One turn sends every row of this set to another row. A few are shown first. Where does it send the rows asked after them?
getav: [ 11   0 -13  19   5   7   8  -4   9  -9   9 -17   8  -2 -12   8   0 -16
  -8  18 -15 -12   2  -4  -1   5   0  14  -6]
radaz: [  6  -1  -5   4  -7   1  -9   0   8   4   5  -1  14   0 -11   6  -3 -12
 -13  11  -8  -2  -3  -5   3   2  -6  10 -15]
Zuda: [  7   5  -8   7 -12  -8  15   3  18  -4  19  -1   2  -5 -10  11  11  -6
 -10   3 -11  -2  -7  -4  -2   7 -12  14 -17]
mebo: [  4   6 -15   7  -9   2  17   0   9 -15  18  -6   0   6  -9  14  14  -7
 -11  11 -15  -8  -2  -3  -1   4 -12  14 -19]
Febi: [  5   1  -7   5   9   6  17  -2   5   4  13  -3   9  -8  -4  16   1  -7
  -9  16 -11  -4  -6  -4   1  15   8  10 -10]
Med: [  4  -4 -22  14   5   3   4   8  10   6  12  -9   9   7  -5  17   4  -6
   1   8  -6 -10  -8   3   2   8  -2  24 -15]
kamaf: [  0   5  -4   3  -5  -3  -4   5  12  -1  -1   3   6  -2  -8   8  -2  -1
 -10   8 -11   0   5   0   4   4  -4  13  -9]
meni: [ -2   6 -12   8  -1   7  10   5   6  -1   9 -10   5   7   4   7  12  -4
  -8   8  -9   9   2  -2   1  -5 -10   6  -1]
Rin: [  0   7 -16  16   7   5   5  -5  -1  -3  11 -15  21  -7  -3  14  17  -5
 -11  10  -6 -11   1  -1   2   1  -8  16 -13]
zavan: [ -6   7 -13   9   0   0   9  10   3  -5  12 -10   8  -3   6  13   9  -1
  -3  14 -12   9  -1  -7  -5  -4  -5   8  -3]
Dud: [  0  10 -14   6  -1   6  11   6  -3  -7   4  -6   3   8  -1   8   6  -7
  -8  10  -9   9  -5  -1  -3  -1  -2   5   1]
Kofo: [ -7  12 -18   9   0   6   3   8   4 -13  11  -3   2  -5  -3   7   8  -5
 -12  13 -14   6   1  -6  -4  -1 -10   7  -3]
Noneg: [  5   8  -8   1  -3   0   1  -6  13   4   1   6  11  11 -11  12   3  -9
 -10   9 -15  -5   0  -3   3  -2  -5  15 -15]
vinel: [  0   3  -8   4  -6   6  -2   4   6   7  -2   2  10   1  -2   7  -2  -5
 -10   6 -15  -1   3  -2   4  -5  -6  15 -14]
vuf: [  6   3 -10   5  -6  -1  13  -5  10 -10  15 -13   4  -7 -16   2  16 -12
 -10   3 -10  -5  -7   4   4   4  -6  16 -16]
Dofu: [  7   1 -23  19   6   3   1   2  11   2  12 -16  11   4  -4  14   6  -8
   1   8 -11  -8  -6   1  -3  11  -7  25 -11]
Revos: [  3   5  -7  -2  -2   2   1   3  10   4   1   4   3   0  -9   3   2  -9
 -21  10 -12  -3  -6   2   2   1 -11  12 -10]
kidaz: [  5   7  -9  12  12   5   7  -5   7   5   8 -19  19  -2  -8  11  13  -5
 -14  10 -15  -3 -10   1   6   6  -8  22 -15]
sed: [  1  10 -14  13  -5   8   8  13   3  -5  13  -4   4  -2  -2   7   8  -3
  -2  10 -10  13   0  -7   0   6 -12   8  -5]
setun: [  3   5 -13   6 -11  -5   9  -3  15  -5  19  -7  -1  -6 -15  10  11  -7
 -15   8 -15  -3   1   0  -2   2  -4  14 -23]
res: [  5  12 -18  10  -6   0  11   3  15  -1  16  -3  -2  -2  -9   9  15  -7
 -11   3 -17  -4  -3   0   4  -2 -16  12 -21]
lufo: [  7   3 -11   5  13   5  22  -4   8   5  11 -10   7  -2   4  13   2  -9
 -10  16 -11  -8  -4  -2   5  11   4  10 -10]
nim: [ -7  -1  -6   8  -1   2  -5   5   4   1   2   0  17   4 -12   6   4  -3
 -11  10 -13  -8   1   0   4  -1  -7  14 -16]
zere: [ -4   7 -14   7  -3  11  10   7   4  -4  16  -9   0   1   1   7  13  -8
 -10   9  -7   9  -5 -10  -3   5  -8   9  -1]
kir: [ -1  12 -11   9   5   0   5   0  -2  -2   4 -20  18  -8  -9   6   8 -13
 -14  14  -8 -11  -8  -5   0   6  -2  18 -11]
ful: [ 12   6 -13   5 -10  -2  15   0  11  -3  19 -12  -1  -4  -7  10  16  -8
 -10   6 -17  -4   1  -3  10   9  -9  18 -18]
Zir: [  2  -1 -25  16   8   0   6   8   9   1  13 -11  15   8   0  17   0  -9
  -3  13 -11 -11  -7  -1   0   2  -1  19 -16]
Kizez: [  6   0  -6   6   9   4  13  -4   7   6  15  -8   6  -4  -1  13   2  -6
 -14   9  -8  -8  -9  -2  -3  18   6  15 -11]
tobim: [  5   4 -11  17   3   8   4  -6   6  -8   6 -16   6  -9 -10   9  -3  -8
  -1  13 -14 -10   6  -6  -7   7   5  15  -9]
mizub: [  6   5 -14   3 -11  -3  17   5   9  -8  20 -13   2   4 -12   5  10  -7
 -18  11 -18   1  -3  -5   2   5 -10  15 -19]
bil: [  1   6 -10  -1  -9  -3   1  -2  10  -1   4   3  13   2  -5   6  -2 -11
 -12   8 -11  -7   3  -7   5  -6  -6  10 -17]
bura: [  9   2 -10  23   1   7   8  -4   7  -9   7 -13   6  -6 -11  13   1 -12
   2   9 -15 -10   2  -8   0   3   4  17  -4]
Moza: [ -5  13 -14  10   7   6  15   4  -1   1  16  -5   8   1  -1   5  14  -2
  -5   9 -11   9  -4 -13   4   1  -6  16  -3]
malu: [  6   0 -22  19   3   7   7   7   7   6  14 -11  12   3   1  15   5  -6
   2   4 -11 -10  -4   0  -4   6  -3  22 -15]
buro: [  4   5 -12   7   9   0  13  -1   1   9  12  -9  11  -6  -2  16   1  -7
  -9  12 -10  -7 -10   0  -2  18   4   9 -16]
Gan: [  9   3  -9  20   5   6   9  -8   2  -4   7 -13   8 -10  -4  11   1  -7
  -3  13 -15 -12   5  -7  -3   8  -2  16  -4]

vinel -> setun
Kizez -> malu
Dofu -> Gan
And these:
zavan -> radaz
Zir -> getav
Febi -> Med
bil -> mizub
vuf -> Moza
Rin -> kir
Revos -> res
Zuda -> sed
mebo -> Dud

